In the data rows, 128 means zero.
Each row has a hidden score. How much does it go up from the first row of each pair to the second? 8 means little or no change, 16 a big rise and 0 a big fall.
[146 147 142 131 118 105 103 117]
[119 116 102 120 126 144 146 117] >> 5
[155 139 136 130 125 122 147 141]
[132 157 149 134 117 115 099 146] >> 10
[147 167 141 136 115 098 085 112]
[134 145 132 121 120 118 130 128] >> 3
[126 149 159 150 108 123 104 125]
[142 151 143 134 125 111 114 118] >> 13
[156 131 146 139 110 101 103 111]
[143 140 110 128 116 123 136 143] >> 1
[138 137 139 142 120 108 092 127]
[077 072 097 123 175 192 172 131] >> 2
[148 125 118 122 108 111 117 148]
[130 123 105 127 121 143 152 129] >> 8
[128 114 107 130 134 144 164 133]
[143 164 164 140 121 083 086 112] >> 16
[144 141 141 123 114 117 117 111]
[118 123 109 113 138 137 145 123] >> 5
[122 115 100 096 133 151 136 143]
[128 119 117 126 127 124 141 141] >> 2
[121 140 143 127 115 113 105 123]
[148 155 145 143 105 107 104 131] >> 4
[143 146 139 138 127 109 132 127]
[131 124 111 116 138 143 148 147] >> 6
[134 120 117 112 127 127 129 140]
[126 114 107 115 138 127 146 131] >> 8
[132 109 119 111 130 131 134 134]
[145 134 119 125 123 125 135 149] >> 3
[142 136 134 142 117 125 115 133]
[142 133 132 125 116 123 128 130] >> 11
[136 144 123 123 123 127 134 115]
[160 168 172 149 113 098 081 117] >> 8
[137 171 184 161 113 083 063 093]
[147 163 190 137 128 094 078 109] >> 9
[152 122 118 109 128 126 141 131]
[137 159 154 136 120 087 102 117] >> 10
[134 140 126 124 106 112 116 152]
[133 138 129 127 119 126 131 123] >> 13
[126 111 113 123 135 138 133 152]
[134 132 144 114 117 112 128 115] >> 16
[138 146 158 150 136 095 085 099]
[128 136 130 113 111 132 133 116] >> 6
[076 068 082 142 184 190 176 118]
[150 143 146 124 123 109 093 123] >> 16
[011 062 153 231 243 199 082 004]
[120 104 092 118 136 137 158 149] >> 0
[123 124 117 127 115 129 127 141]
[128 116 109 125 126 140 143 137] >> 8
[128 119 119 124 118 129 134 142]
[137 134 129 112 108 120 119 144] >> 12
[150 138 150 139 130 087 106 128]
[142 128 133 114 106 111 133 154] >> 4
[141 148 161 134 122 095 102 121]
[137 150 129 137 124 109 115 131] >> 4
[134 144 135 133 126 113 121 145]
[130 129 114 123 110 137 144 155] >> 4
[123 118 116 104 118 130 141 157]
[075 071 101 139 176 189 169 120] >> 5
[143 128 149 129 134 128 120 147]
[105 088 094 108 156 149 158 136] >> 10
[127 110 098 114 139 134 142 153]
[152 133 128 135 110 119 111 134] >> 10
[143 133 144 118 111 109 123 131]
[115 101 103 114 127 146 163 149] >> 0
[136 125 109 113 131 128 139 155]
[124 102 103 124 158 160 170 127] >> 9
[116 106 100 119 140 168 157 128]
[122 135 123 121 118 116 128 146] >> 7
[019 056 140 226 229 202 126 032]
[135 123 123 115 132 130 141 128] >> 11
[128 136 121 123 125 112 124 129]
[134 131 143 125 123 113 115 121] >> 10
[134 122 124 113 135 132 138 139]
[123 133 131 128 114 125 115 128] >> 9
[134 157 159 129 114 115 097 130]
[123 128 099 092 131 144 122 130] >> 13
[135 146 130 121 125 131 118 155]
[124 144 142 123 113 136 141 130] >> 10
[141 151 157 134 116 095 102 114]
[138 131 130 119 115 121 117 129] >> 5
[141 157 174 132 115 099 086 104]
[151 143 135 101 126 123 128 127] >> 6
[142 160 156 150 119 094 103 105]
[114 101 104 101 131 145 154 139] >> 4
[127 104 104 110 131 137 141 154]
[125 124 114 118 110 120 138 128] >> 12
[134 116 122 105 130 131 146 154]
[076 067 090 152 185 184 162 107] >> 6
[124 120 130 136 119 110 150 136]
[133 125 126 124 127 125 141 131] >> 13
[138 147 146 129 116 107 094 118]
[121 120 094 119 138 163 166 129] >> 1
[146 147 140 107 115 097 111 116]
[131 122 110 114 116 134 159 134] >> 0
[124 095 098 115 125 143 161 128]
[004 069 159 229 246 181 086 017] >> 15
[145 158 154 150 114 096 106 119]
[141 156 158 154 116 098 082 119] >> 9
[117 104 101 119 147 153 156 140]
[020 057 117 216 232 209 142 047] >> 8
[150 141 150 123 111 126 105 123]
[131 111 116 117 119 140 153 149] >> 0
[138 130 137 114 137 138 142 142]
[140 147 145 139 124 108 107 116] >> 12
[139 135 135 121 102 121 114 132]
[138 130 125 118 118 125 116 141] >> 7
[135 158 151 120 114 108 119 125]
[108 070 089 128 167 185 157 100] >> 6
[146 119 125 117 118 128 131 141]
[122 120 108 117 130 139 146 120] >> 11
[106 076 104 113 149 168 176 142]
[149 147 126 133 109 118 098 139] >> 13
[141 120 115 112 125 133 139 130]
[118 103 096 126 110 156 155 147] >> 0
[143 133 137 118 121 125 128 130]
[135 170 170 147 121 101 073 101] >> 14
[139 118 129 134 120 120 141 152]
[110 084 096 113 139 164 173 141] >> 11
[142 150 144 111 113 123 125 129]
[122 119 100 120 134 144 136 136] >> 3
[134 140 119 112 124 123 144 147]
[129 133 126 124 124 135 130 144] >> 7
[142 149 153 115 122 102 122 137]
[127 133 134 105 122 129 124 141] >> 8
[128 150 131 123 126 118 126 131]
[145 163 154 141 106 102 101 116] >> 10
[135 147 135 130 115 112 122 141]
[130 145 125 132 113 120 119 128] >> 10
[134 117 120 114 127 116 140 129]
[146 150 157 137 106 091 104 120] >> 9
[127 127 111 114 126 122 143 147]
[143 134 131 132 108 121 134 148] >> 4
[139 168 149 150 121 099 102 114]
[132 141 116 124 120 126 131 133] >> 5
[131 148 134 118 124 112 107 143]
[132 123 120 121 121 135 149 142] >> 3
[017 061 154 224 240 192 104 027]
[126 113 106 113 136 140 153 140] >> 3
[138 140 123 125 112 120 124 141]
[137 133 130 116 112 115 111 139] >> 11
[137 137 140 136 118 112 121 137]
[125 126 118 109 136 117 144 153] >> 9
[140 152 133 118 120 117 116 137]
[146 153 142 125 107 104 110 125] >> 9
